Small tables with named rows and columns. After each table, cells are looked up by row and column.

nol
           ded  pibup  batepu  ralok  lumifup   tive    koz
ruga     -47.0   77.5    43.0   -8.9     78.4   62.1  -12.1
boz      -54.8  -11.7     4.6   -4.1     74.4   -0.1  -22.7
sabaf     18.1   13.0   -40.3  -50.0     -1.7  -28.0    3.7
kad       16.8   33.5   -17.8   57.8     18.6   60.4  -20.3
pupupu   -58.3   18.4    27.9   66.2     -6.5   10.9  -25.9
gotolab   24.4   32.4    52.9   65.9     73.7    0.8   75.2
sovezi   -11.3    0.0    46.9   76.4     39.7   65.9  -39.6
bod       71.2  -56.2   -29.4  -30.2     30.2   59.2   -1.3

tive of kad: 60.4
ralok of ruga: -8.9
tive of boz: -0.1
ded of boz: -54.8
ralok of kad: 57.8
tive of bod: 59.2
koz of bod: -1.3
pibup of kad: 33.5
tive of gotolab: 0.8
pibup of sabaf: 13.0
koz of pupupu: -25.9
lumifup of kad: 18.6
batepu of pupupu: 27.9
ded of sovezi: -11.3
ralok of pupupu: 66.2
lumifup of pupupu: -6.5
koz of kad: -20.3

Table tozar
columns: sileseg, tupofu, zafasaf, refubun, rase
miz: [0.353, 0.377, 0.342, 0.528, 0.476]
tev: [0.483, 0.363, 0.158, 0.274, 0.364]
kugu: [0.382, 0.435, 0.561, 0.601, 0.324]
zonob: [0.415, 0.445, 0.574, 0.748, 0.559]
gilo: [0.439, 0.400, 0.842, 0.380, 0.434]
sab: [0.337, 0.459, 0.440, 0.460, 0.361]
dekikit: [0.350, 0.457, 0.515, 0.382, 0.415]
peb: [0.323, 0.417, 0.404, 0.488, 0.481]

refubun of peb: 0.488
tupofu of sab: 0.459
rase of sab: 0.361
zafasaf of miz: 0.342
refubun of zonob: 0.748
tupofu of peb: 0.417
tupofu of miz: 0.377
rase of kugu: 0.324
tupofu of gilo: 0.400
sileseg of peb: 0.323
zafasaf of zonob: 0.574
rase of dekikit: 0.415
tupofu of zonob: 0.445
refubun of gilo: 0.380
rase of zonob: 0.559
sileseg of dekikit: 0.350
zafasaf of dekikit: 0.515

Table koritan
fields: vunazef, poku, ravim, nebodek, sorazis, vebuz
bur: [75, 31, 87, 68, 171, 185]
zazab: [67, 46, 80, 103, 114, 163]
zap: [109, 42, 94, 115, 137, 193]
kolatin: [137, 48, 122, 108, 137, 185]
nozumi: [137, 47, 130, 108, 141, 188]
vusilen: [64, 44, 78, 100, 122, 164]

What is the poku of kolatin in koritan? 48
What is the vunazef of zap in koritan? 109
What is the vebuz of nozumi in koritan? 188
What is the nebodek of vusilen in koritan? 100
What is the nebodek of zap in koritan? 115
What is the nebodek of kolatin in koritan? 108
What is the vebuz of zap in koritan? 193
Which row has the largest sorazis? bur

ravinef
            pone     lepi     nure   mukada
mezop     17.602  -17.512   -1.490  -69.774
zuzabi   -61.443  -55.985  -24.342  -36.663
votu      13.652  -14.504   56.481  -50.082
fef      -58.117  -46.353   18.402   18.535
pag      -46.289  -54.635   -9.854   27.199
subon    -11.249  -11.637   -0.835  -82.103
mef      -34.500  -64.506   24.722  -72.399
giredim  -27.350  -47.125   64.381   16.955

zuzabi, nure => -24.342
mezop, mukada => -69.774
zuzabi, lepi => -55.985
subon, mukada => -82.103
votu, pone => 13.652
votu, mukada => -50.082
giredim, pone => -27.350
mef, nure => 24.722
votu, nure => 56.481
subon, nure => -0.835
mef, mukada => -72.399
pag, mukada => 27.199
Which row has the largest mukada? pag

gitesu =
        lugis  mopezef  lidi
bepaf      24       82   171
zizat      44       88   170
ramusu     88      100   125
kar       199      126    71
muf       167      118    65
mide       22       89    59
kesuf     139      108   176

What is the mopezef of kesuf in gitesu?
108
What is the lugis of mide in gitesu?
22
What is the lidi of bepaf in gitesu?
171
What is the mopezef of zizat in gitesu?
88
What is the lidi of mide in gitesu?
59
What is the lugis of bepaf in gitesu?
24
What is the lugis of kesuf in gitesu?
139
What is the mopezef of mide in gitesu?
89
What is the lidi of ramusu in gitesu?
125
What is the lidi of kesuf in gitesu?
176
What is the lugis of muf in gitesu?
167
What is the lugis of ramusu in gitesu?
88
What is the lidi of zizat in gitesu?
170
What is the lugis of kar in gitesu?
199
What is the mopezef of ramusu in gitesu?
100
What is the lidi of kar in gitesu?
71
What is the mopezef of kar in gitesu?
126
What is the lidi of muf in gitesu?
65
What is the lugis of zizat in gitesu?
44

Table sovavu
         nar  zif  reg  bezipas  livabu  bel
ragesem   50   61   64       31      44   22
nusi      40   58   54       28      45   20
robige    41   53   43       39      52   35
fami      60   75   56       32      50   11
pamu      41   64   43       30      52   16
suf       41   51   53       35      46   39
tabupe    59   73   60       31      48   11
giz       40   50   47       45      49   48
tisu      41   50   51       42      47   49

nar of robige: 41
bezipas of suf: 35
bel of pamu: 16
zif of fami: 75
reg of ragesem: 64
bel of nusi: 20
bezipas of robige: 39

Table naboke
	ruvev	fek	mediva
voved	0.26	0.26	0.51
dodun	-0.12	0.79	0.33
funi	0.24	0.53	0.46
buzonut	-0.14	0.73	0.24
seda	0.48	0.48	0.48
fip	-0.15	0.91	0.44
bot	-0.54	0.80	0.37
zif	0.88	0.18	0.52

What is the mediva of seda in naboke?
0.48
What is the mediva of voved in naboke?
0.51
What is the ruvev of dodun in naboke?
-0.12
What is the fek of zif in naboke?
0.18
What is the mediva of funi in naboke?
0.46
What is the fek of seda in naboke?
0.48
What is the fek of buzonut in naboke?
0.73
What is the fek of funi in naboke?
0.53
What is the fek of voved in naboke?
0.26
What is the ruvev of buzonut in naboke?
-0.14
What is the mediva of zif in naboke?
0.52
Row with the largest fek: fip

